(in the rows, 128 means zero)
Y: rows in a few groups, each row roughly a mix of its group's directions:
Y (134 x 14):
[[120  70  99 120 113 101  96 153 141 104 131 122  90 132]
 [ 68 129 126 141 109 107 142 159 126 118 107 161 164 153]
 [165 131 135 106 152 145 154 117 143 139 128  91 107  70]
 [151 108  98 153  93 125 119 131 130 118 129 201 125 124]
 [117 162 110 116 138 101 116 115 140 124  55 139 136 102]
 [139 105 162 149 138 109 103 121 107 117 171 120  72 115]
 [126  78 100  98 134 138 119  95  83 125 150 128 161 123]
 [104 150 105 111 144  79 116 130 133 119  65 147 140 129]
 [100 120 108 144  94 106 136 153 116 121 115 166 161 178]
 [124 102 157 143 149 130 114 140 122  82 158  99  76 138]
 [121 184 165 130 124 157 161  92 127 132 104 130 154 138]
 [152 115 113 109 123 161 116  81 152 119 117  85 112  90]
 [153  67 103 127 140 111 105 171 138 117 137 143  98 118]
 [140  87 165 138 116 164 147 149 140 136 184 116 119 140]
 [150 139 153 111 144 122 114 122 110 178 147  80 124  88]
 [ 64 128 120 132 106 126  96 144 110 139 122 140 164 164]
 [138  79 134 121 126 127  83 142 144 126  92 139  89 162]
 [140 119 169 136 117 168 147 152  85 143 174 132 134 147]
 [155 119 166 116 137 177  90 134 126 139  99 145 106 161]
 [118 153 155  98 159 135 140 126 129 148 126  55 135 128]
 [155 112 151 138 144 159  93 156 129 142 108 148  90 172]
 [133 122  94 143 124 159 134 138 102 134 119 132 203 116]
 [114 171 151 145 131 107 124 167 165 126  95 143  89 140]
 [134  94 164 155 146 108 102 114 105 123 167 112  83 124]
 [150 192 133 168 112 129 143 148 162 140 131 111 104 129]
 [133  89 154 142 140 110 107 138 131  95 159 124  70 145]
 [146 117 151  93 158 110 113 108 128 172 128  77 118 103]
 [117 165  85 135 136  87 111  95 142 110  84 129 142 134]
 [112 117 117 102 147 136 136 147 168 124  71 139 175 125]
 [125 170 147 126 133 144 177  88 133 144 112 101 166 130]
 [153 133 153  94 147 134 134 123 121 182 120  93 129  83]
 [190 121 147 106 158 135 130 122 133 137 128 132 101  76]
 [100 115 117 162 117 125 136 137 140  76 137 157 121 182]
 [ 74 126 107 126  80  94 145 148 120 103 127 138 149 151]
 [155 141 115 123 111 140 149 122 117 183 115 144 185 107]
 [108 116 108 155 108 128 130 138 135  70 127 175 120 164]
 [116  92 120 101 155 162 141 123 156 109 114 133 187 124]
 [159 120 138 114 149 135 105 122 116 176 134  77 132  87]
 [103 178 159 133 144 142 161  90 128 138 131 108 166 121]
 [118 177  78 137 132  80 110 112 124 122 102 131 131 149]
 [155 105 115 105 124 147 112 115 140  95 158  98  91  82]
 [123 147  77 125 132  95 113 108 173 127  82 118 133 112]
 [ 99 154  92 130 102  72 157 132 109 139 153 111 141 115]
 [113 105 152 160 137  96 101 129 125 118 169 130  72 139]
 [129 192 162 125 129 133 174  98 117 142 126 121 148 127]
 [149 126 150 101 152 131 122 120 129 185 119  81 123  92]
 [130  80 102  97 135 130 126 115  75 113 155 131 163 135]
 [152  91 151 120 133 145  91 137 138 137  86 146 106 174]
 [137 126 143 110 137  92  91 122 126  99 167 100  77 123]
 [130  89  94  92 144 142 129 111  86 115 147 130 174 121]
 [152 123 153 142 119 159 165 139 106 143 188 113 151 139]
 [143 131 130 153 100 117 113  90  78 139 173 115  97 134]
 [149 180 126 152 126 129 136 170 173 108 120 121  93 130]
 [107 184  98 127 156  98 119  99 138 122  91 138 143 115]
 [140 101 157 146 148 126 110 128 110  95 172  98  81 125]
 [128 140 108 100 116 144 158 151 135 159  92 157 177 106]
 [139 117 167 112 126 166  84 116 133 134  89 136 105 166]
 [116 190 143 134 116 148 167  91 121 144 116 109 153 138]
 [118 163 113 144 119  99 118 153 180 141  80 129 112 147]
 [143 156 143  90 139 128 123 121 125 177 117  96 121  76]
 [140 129 152 104 154 127 116 119 113 181 124  79 134  89]
 [109 153 155 104 156 158 173 129 134 125 109  77 136 137]
 [ 99 145  80 126 103  94 155 118 120 137 143  96 152  94]
 [134  80 159 124 122 169 143 144 107 136 182 126 136 142]
 [ 87 159  78 142  95 100 145 118 116 135 141 106 149 110]
 [131 151 163 109 151 153 141 139 127 139 123  54 132 138]
 [111 138 111 148  94 117 149 140 117 130 103 163 166 181]
 [113 111  98 163 110 130 139 130 147  87 130 181 122 162]
 [ 85 161 112 127 109  99 172 116 123 123 139 112 163  96]
 [114 111 142 113 134 132 137 146 170 121  62 140 168 128]
 [148 125 146 104 152 126 110 123 115 179 130  81 128  83]
 [113 143 167 105 155 129 161 124 145 145 120  72 127 161]
 [117  76 106  90 141 125 124 105  82 121 140 136 165 126]
 [115 179 161 139 150 148 161  86 130 139 133 108 160 130]
 [194 116 144 115 155 156 148 123 144 120 128 128 108  88]
 [113 112 118 161 109 126 149 130 125  81 136 185 128 162]
 [122 108 160 149 151 120 111 144 133 124 167  96  68 128]
 [124 113 105 147 105 111 144 124 146  93 141 177 137 181]
 [133 115  83 136 101 119 118 127 135  95 128 196 125 116]
 [121 122 156 150 141 112  94 124 121 114 162 102  64 123]
 [144 131 131 160  94 116 108  92 130 146 155 104  72 118]
 [116 124 114 158  99 108 137 125 140 104 136 181 134 183]
 [ 98 155 101 120 147  75 100 103 128 122  87 144 112 122]
 [ 73 164 114 165 119 119 161 143 122 128 133 135 164 149]
 [124  83 151 146 152 112 105 128 112  98 161 121  78 119]
 [142  76 160 122 106 175 144 163 133 148 147 121 140 138]
 [140 148  97 104 107 130 143 123 137 163  97 151 188 126]
 [137 166 138 165 116 118 120 122 143 136 166 114  65 128]
 [109 143 136 160 122 129 161 143 125 125 121 151 160 195]
 [124 161 155 157 113 103 107 106 102 140 139 132  66 124]
 [136 104  87 144 103 118 106 128 125 108 127 196 129 108]
 [144  71  98 114 123 119  93 175 128 132 119 146 106 114]
 [141 111  91 158  96 111  99 123 120 105 146 186 129 130]
 [139  80  96 123 113 100 101 174 126 116 134 142  89 128]
 [122 124 107 166 104 141 133 141 138  74 138 159 127 176]
 [126  79 133 100 134 126 131 133  67 107 156 143 151 144]
 [121 141 157 119 162 162 147 135 126 150 119  62 126 111]
 [116 176  95 129 145 105 120 102 153 118  75 132 148 116]
 [140 127 148 108 152 126 105 131 117 181 128  79 127  86]
 [162 151 112 150  96 109 127 123  76 139 167 109 102 136]
 [153  73 114 121 130 118  98 171 135 112 128 153  90 118]
 [121 184 127 138 114 151 170  88 130 137 108 117 159 113]
 [145 136 143  83 152 131 112 132 119 154 122  74 127  83]
 [181 130 132 107 157 121 134 101 126 169 134  88 113 103]
 [137  63 134 101 118 153 126 121  80 128 152 128 146 121]
 [149 135 155  88 149 124 124 120 128 178 120  80 124  97]
 [137 164 148 168  95 123 105 118 113 142 136 123  70 141]
 [133 136 160 109 159 150 146 138 129 151 129  55 133 129]
 [165 123 155 126 142 170  87 121 126 151 107 129  99 169]
 [140 184 130 158 135 133 151 160 180 127 144 116 112 136]
 [148 143 142  93 146 121 108 120 121 170 132  81 121  80]
 [136  91  88 110 128 138 117  87  89 107 142 121 169 133]
 [134 154  97 136 124 132 171 104 133 112 159 107 149  74]
 [141  96 100 155 105 106  98 134 114 118 152 187 126 112]
 [148 120 141 147 107 116 123 140 106 125 185 117  69 138]
 [156  62 102 109 126 117 102 168 131 126 128 134 106 128]
 [118 148 161 159 127 103 121 107 134 135 165 125  65 122]
 [129 186 143 158 133 150 133 155 178 138 127 127 100 133]
 [113  99 129  96 164 110 161 163 136 100 134 142 173 139]
 [143  62 108 117 130 120  90 170 132 119 130 147 110 129]
 [ 99 148 145 132  99 134 116 130 108 139 113 138 143 203]
 [134 149 148  92 145 121 100 132 120 163 124  80 113  82]
 [105 127 114 148 103  92 133 158 108 131 132 154 141 191]
 [152  70  96 128 138 107 101 174 130 139 131 135 102 133]
 [102 126 118 100 167 143 135 153 150 104  96 153 177 141]
 [ 93 139 107 157 116 119 140 163 110 151 122 144 163 179]
 [117 135  94 127 127  96 183 150 124 131 154 109 150  86]
 [167  96 152 116 137 146  79 139 124 136 114 147  94 165]
 [145  67  95 117 124 119 103 177 130 122 129 144 110 114]
 [131  61 125 106 111 147 113  90  94 130 125 124 154 120]
 [155 130 150  89 151 129 125 123 126 171 129  80 123  88]
 [125 186 149 135 131 131 172  81 128 125 135 116 151 107]
 [145 129 164 140 109 191 138 172 126 152 148 128 120 140]
 [125 181 144 157 115 143 120 149 166 146  83 134 111 141]]

one row of each group, then the others: which group is each in?
[123 106 127  96 148 164 148 151 154 127  94 136 182 113]
(61)
[ 90 152 128 143 116  97 143 152  99 143 149 139 158 178]
(69)
[154 125  82 130  95  99  83 116 131 127 140 172 127 113]
(101)

[105 195 143 143 116 156 156  93 128 133 109 121 145 124]
(69)
[167 106 140 125 129 148  93 141 121 152 104 139 103 185]
(69)
[144 102 152 142 120  86 124 101 122 123 165 164  83 139]
(101)
[148 126 102 115 119 132 142 117 136 177 102 134 194 136]
(101)
[111 182 153 139 138 139 161  81 127 137 133 103 159 134]
(69)
[131 122 166 145 140 105  93 121 114 128 165  93  76 130]
(101)
[142 112 106 144  95  99 100 115 112 122 134 197 129 118]
(101)
[132 186 146 162 123 114 135 151 172 134 117 124  90 131]
(61)
[104 113 103 176 114 120 131 119 132  91 143 166 134 173]
(101)
[119 176 166 121 134 138 165  85 135 130 104 128 157 106]
(69)
[103 119 107 107 152 158 122 130 155 123  87 144 184 143]
(61)
